(in the rows, 128 means zero)
Rows swapped in pairs by one turn or mirror: which row each one swaps with
lotag: [174 131 143 126 101 154 151 138 113 149 138 138 105 145 147 126 133 130
 191 123 104]
Fep: [131 108 146 109 105 179 159 145  95 118 135 131 119 152 139 147 120 144
 166  99 138]
Mit: [126 131 124 136  63 152 167 158 125 131 142 137 133 168 141 115 127 136
 191 112  97]
fur: [140 115 135 148 131 142 178 151 106 165 120 141 124 164 123 118 101 126
 137 127 108]
vek: [140 124 125 131 137 150 182 155 105 159 112 145 132 161 139 130 114 127
 144 127 109]
Zire: [123 117 149 150 148 170 159 133 116 143 164 121 134 145 149 121 137 115
 137 109 110]
tuzum: [117 137 167 153  98 126 133 141 133 150 136 114 125 156 130 127 116 158
 144 125  99]
vame: [129 101 156 113 104 159 130 153 121 138 148 129 134 144 122 111 109 121
 116 146  87]
Nusu: [132 152 119 111 100 175 152 139 131 161 144 121 136 160 120 164 131 124
 164 117 106]
Vup: [144 125 127 124  90 143 126 138 121 113 148 133 136 121 125 125  91 123
 149 126 129]
zib: [151 112 143 120  98 153 120 132 140 105 151 125 131 130 121 117 108 135
 153 129 130]
fol: [118 133 118 151  60 140 160 157 112 129 155 133 137 155 143 124 119 118
 181 109  98]
foz: [140  97 158 124 106 143 127 162 105 131 149 120 140 146 129 103 124 131
 119 127  86]
gofir: [149 100 125 146  78 163 163 161 121 170 161 132 130 177 133 139 136 118
 151 126  99]
Tuz: [168 140 137 135 108 126 146 118 127 128 143 122 160 162 127 120 113 126
 150 136 105]
kubi: [104 125 120 123 120 135 148 146 112 128 150 122 162 148 120 111 149 139
 154 125 135]
Fod: [136 133 142 139 122 141 134 116 142 128 147 125 159 157 131 117 117 128
 173 138  83]
Biz: [124 102 135 131 103 162 175 139  95 127 118 135 137 136 140 150 117 140
 172 106 128]
Fek: [152 147 142 122  88 176 158 127  98 136 154 134 115 158 153 119 121 122
 182 123  94]
pavor: [138 103 114 135  97 180 131 156 118 162 154 143 115 185 121 118 115 121
 151 133  97]
vizum: [113 119 123 125 122 127 140 154  99 116 144 123 148 152 122 101 147 137
 156 126 133]
suf: [139  99 118 149  88 162 156 162 127 168 156 140 144 186 124 133 127 121
 159 144  96]
Ripa: [117  97 137 134 100 172 157 135  96 124 132 139 129 159 151 159 119 149
 177 113 132]
vub: [135 136 123 142 115 140 145 115 146 128 129 116 153 157 126 117 117 134
 172 135  79]
nemu: [139 110 127 135  83 168 156 148 127 163 157 143 138 190 128 144 133 120
 156 135  83]
pil: [117 147 175 140 105 137 144 149 121 149 150 117 114 144 135 129 122 150
 137 128 101]
Kapot: [109 123 124 137 118 129 160 148 112 119 144 119 154 179 119 105 132 146
 158 116 130]
mukod: [106 123 129 152 126 123 150 153 104 128 142 124 142 161 139 102 136 133
 161 119 136]
mizi: [110 118 112 144 127 141 151 137 103 113 147 111 140 146 120 100 134 127
 155 122 131]
vatus: [133 146 119 104 100 174 142 148 134 167 150 127 124 147 116 154 136 127
 172 117 113]
lif: [144  93 114 134  87 180 158 152 113 164 163 145 140 182 127 139 117 122
 161 129 104]
Sem: [130 114 141 138 133 178 165 141 124 146 160 120 135 139 135 127 139 100
 137  99  99]
nariz: [119 125 122 138  65 148 167 168 131 144 147 141 138 153 147 112 120 146
 175 107  97]
big: [133 152 117 116 107 161 152 150 144 162 150 129 134 162 118 164 126 133
 158 126 116]
beb: [142  99 165 116 102 166 123 160 111 139 147 129 127 132 133 118 123 122
 128 138  89]
Dala: [120 101 133 121  96 166 161 136  88 139 144 137 141 157 142 156 118 154
 175 115 135]
palud: [119 110 135 134 102 170 157 145  93 125 125 130 119 149 159 154 120 161
 162 118 134]
Guno: [147 102 119 148 103 179 135 159 124 166 160 125 120 179 131 130 135 113
 160 135  99]
Vimi: [124 107 129 115 120 172 154 144 107 125 124 137 138 141 152 158 121 132
 174 108 133]
vor: [136  99 169 122 107 152 131 157 115 157 128 135 150 148 125 118 119 126
 136 136  82]
zame: [165 131 152 130  96 162 150 126 114 150 141 135 105 132 139 118 135 133
 189 120 113]
rero: [147  91 165 129  93 147 131 158 120 149 144 128 152 149 127 123 130 123
 130 112  82]
Rab: [126 148 172 149 100 126 134 141 115 152 140 111 120 150 124 120 121 147
 139 125 112]
Led: [150 105 166 118 104 150 124 148 114 142 153 134 122 146 125 115 127 127
 121 141  91]
Sekiz: [138 108 121 120 110 163 163 130 102 130 136 129 117 136 142 156 121 145
 169 120 147]
fuvu: [ 88 124 128 135 117 124 163 135 106 120 142 116 151 149 135 108 139 139
 162 126 111]
Musa: [123 140 173 143 101 130 135 130 134 156 151 121 121 151 127 122 113 148
 143 137 107]
luv: [137 152 119 104  93 161 150 148 141 159 147 121 122 154 129 156 137 125
 167 118  96]
kire: [147 115 125 124 100 159 121 146 143 120 154 128 133 128 130 120 100 144
 137 124 131]
tov: [109 121 117 125 117 131 133 148  97 112 149 108 145 156 131 111 139 145
 148 125 123]

beb is swapped with suf
vizum is swapped with Ripa
tov is swapped with Dala
lif is swapped with foz
zib is swapped with Mit
Fek is swapped with Tuz

